[[-11.7, 16.3, -4.6, 5.1, -30.5], [-0.8, -43.4, -1.6, 41.1, -40.9], [19.5, -5.8, 36.0, -8.2, -3.0], [-18.3, 22.7, 10.1, -3.9, -15.1]]
What is the entry just right of 41.1?
Answer: -40.9
The smallest entry is -43.4
The entry just right of 16.3 -> -4.6
What is the largest entry?
Answer: 41.1
What is the second largest entry?
Answer: 36.0
What is the first entry in reading order?
Answer: -11.7

[[ 10.1  -3.7   0.4   4.0 -13.2  -0.6  -4.4  -4.9   3.1   3.0  -5.9]
 [ -4.9   8.4  13.1  -3.0  -1.2  -8.7  -6.9 -14.7   2.9  13.0   0.4]
 [ -1.0 -13.9  10.3 -12.3   5.6   4.1  -0.6   5.8   1.1  -0.5   3.7]
 [  7.1  -9.1 -20.4 -38.8  11.6  -1.0  -5.9   7.2   4.2  -2.4   7.8]
 [ -2.7   9.7  12.7  -0.5  -8.4  -2.4  11.0  12.3   0.0   6.5  -8.8]
 [  4.2  10.5   4.3 -12.5 -10.4   3.7   0.7 -11.4   1.1   0.3  -8.6]
 [ -6.4  -0.6   8.0  -0.1  -3.9   2.7  -0.2  42.9  -4.2  -2.7   9.0]
 [  8.2  -7.2   3.6  25.2  12.6  12.5 -13.8 -17.3  -4.3   8.4   9.4]
 [ -0.5  -4.3   4.5   8.9  -5.8  11.6  -2.1   7.4  -4.1  -8.6  -1.9]
 [ -4.0 -19.2  -3.7 -25.4   0.1  -3.6  -4.8  18.7   1.0 -14.1  -0.2]
 [  2.5  -5.6   2.5  -6.3 -10.6   9.3   0.0 -20.4  -0.8   4.8   0.8]
 [  0.6  -2.3  12.4  -7.4  13.6  -5.4  -5.6 -39.0   0.0  -0.3  -1.4]
 [  6.2  10.1 -18.2 -36.9  16.1  -8.3  -0.7 -19.6   5.6  -2.6  -4.3]
 [ -8.0   1.2  -5.0   0.5  -5.5   3.0   3.2   8.5  -0.7  -4.8  11.9]]
Indices start at 1.
Report the entry at row 1, column 2.
-3.7
Report the top entry of the column that holds the smallest entry.
-4.9
Report the entry in the top-right corner.
-5.9
The entry in the bottom-right corner -> 11.9
The entry in row 2 and column 1: -4.9
Report the entry directly below -6.4.
8.2
Report the maximum.
42.9
The entry directly below -13.2 is -1.2
Report the entry at row 3, column 3.
10.3
Report the entry in row 2 and column 2.
8.4
Report the entry directly below the largest entry.
-17.3
The entry directly below -4.1 -> 1.0
Report the entry in row 3 and column 1.
-1.0
The entry just right of the smallest entry -> 0.0
Report the entry just right of -7.2.
3.6
The entry directly above -12.5: -0.5
Report the entry directly above the largest entry.
-11.4
The entry in row 3 and column 2 is -13.9
Report the entry in row 1 and column 3.
0.4
Report the entry directly below 3.1.
2.9
The entry just right of 1.2 -> -5.0
Report the entry just right of 7.1.
-9.1
The bottom entry of the column that holds the largest entry is 8.5
Report the entry in row 1 and column 1.
10.1
The entry just left of the largest entry -> -0.2
The entry just right of the largest entry: -4.2
Report the entry just right of 13.0.
0.4
Report the entry in the bottom-left corner.
-8.0
Report the entry directly above -1.2.
-13.2
Report the minimum.
-39.0

6000,4700,5518,6711,4906,6291,4327,4759,5993,5339,6867,6871,6085
6596,3812,6318,6365,4471,5628,4462,5717,5980,5254,6835,6248,5884
8223,7573,7612,4234,4821,4480,5924,8247,5269,8266,4291,5463,8671
8802,6075,7995,4035,4213,3209,3296,7437,4075,7506,4074,6681,9182
4295,5262,5332,6970,7777,7538,7012,5375,7462,4252,6542,6010,3510
7679,8235,6187,4753,7479,4942,4648,5195,3885,8386,5095,7580,8409
The top-right entry: 6085
The 2nd largest entry? 8802
The last entry, reading row by row? 8409
The entry directly below 4234 -> 4035
The smallest entry in the last column: 3510
The entry in the top-left corner? 6000
The entry directly above 8802 -> 8223
The entry just left of 5195 -> 4648
The 3rd entry on the main diagonal is 7612
The entry in the bottom-left corner: 7679
The 2nd-last entry, reading row by row? 7580
The bottom entry of the column that holds the smallest entry is 4942
The second smallest entry is 3296
The entry directly below 8266 is 7506
The second entry on the diagonal from the top-right corner? 6248
The smallest entry: 3209
The entry just left of 4759 -> 4327
The entry just left of the smallest entry? 4213
The second entry on the main diagonal? 3812
The third entry on the diagonal from the top-right corner? 4291
The 5th entry from the end, reading row by row: 3885
The entry directly below 4074? 6542
The third largest entry? 8671
The entry directly below 5262? 8235
The last entry of the smallest entry's row? 9182
The entry directly above 5195: 5375
The 4th entry from the end, reading row by row? 8386
The fifth entry, reading row by row: 4906
The entry just left of 3812 is 6596
The entry directly below the smallest entry: 7538

Questions about the row below.
1) The entry just right of 3699?
2) The entry just right of 3228?
[3699, 6405, 7310, 5151, 3228, 8161]
1) 6405
2) 8161

array([[ 502,  582, -573,  550, -565, -295, -762,  675,  384,  406, -467,
         355, -310],
       [ 307,  376, -312,  352, -298, -493, -450,  765,  595,  168, -238,
         583, -487],
       [-586, -675,  603, -624,  577,  246,  760, -674, -344, -425,  511,
        -328,  244],
       [ 506,  450, -597,  474, -589,  412, -469,  -39, -545,  685, -695,
        -519,  419],
       [ 196,  267, -190,  249, -174, -560, -313,  712,  632,   27, -165,
         637, -553],
       [ 643,  604, -795,  603, -756,  152, -728,  211, -206,  643, -781,
        -184,  140],
       [-329, -424,  304, -379,  306,  462,  431, -769, -592, -168,  306,
        -576,  464],
       [-517, -470,  594, -502,  601, -374,  459,   -5,  481, -691,  679,
         468, -383]])
What is the first entry in reading order?
A: 502
What is the entry just right of 760?
A: -674
What is the entry just left of 431?
A: 462
The entry just left of the largest entry is -450
The entry just left of 474 -> -597
What is the 2nd largest entry?
A: 760
What is the entry just left of 594?
A: -470
The entry just left of 577: -624
The entry just left of the smallest entry is 604
The entry just right of -374 is 459
The entry just left of -493: -298
What is the entry just right of -769?
A: -592
The entry just right of -165 -> 637
What is the entry just right of 196?
A: 267
What is the third smallest entry?
A: -769
What is the entry just right of -565?
A: -295
What is the entry just right of 511?
A: -328
What is the entry just left of -174?
A: 249
The third largest entry -> 712
The entry just left of -560 is -174
The entry just right of 583 -> -487
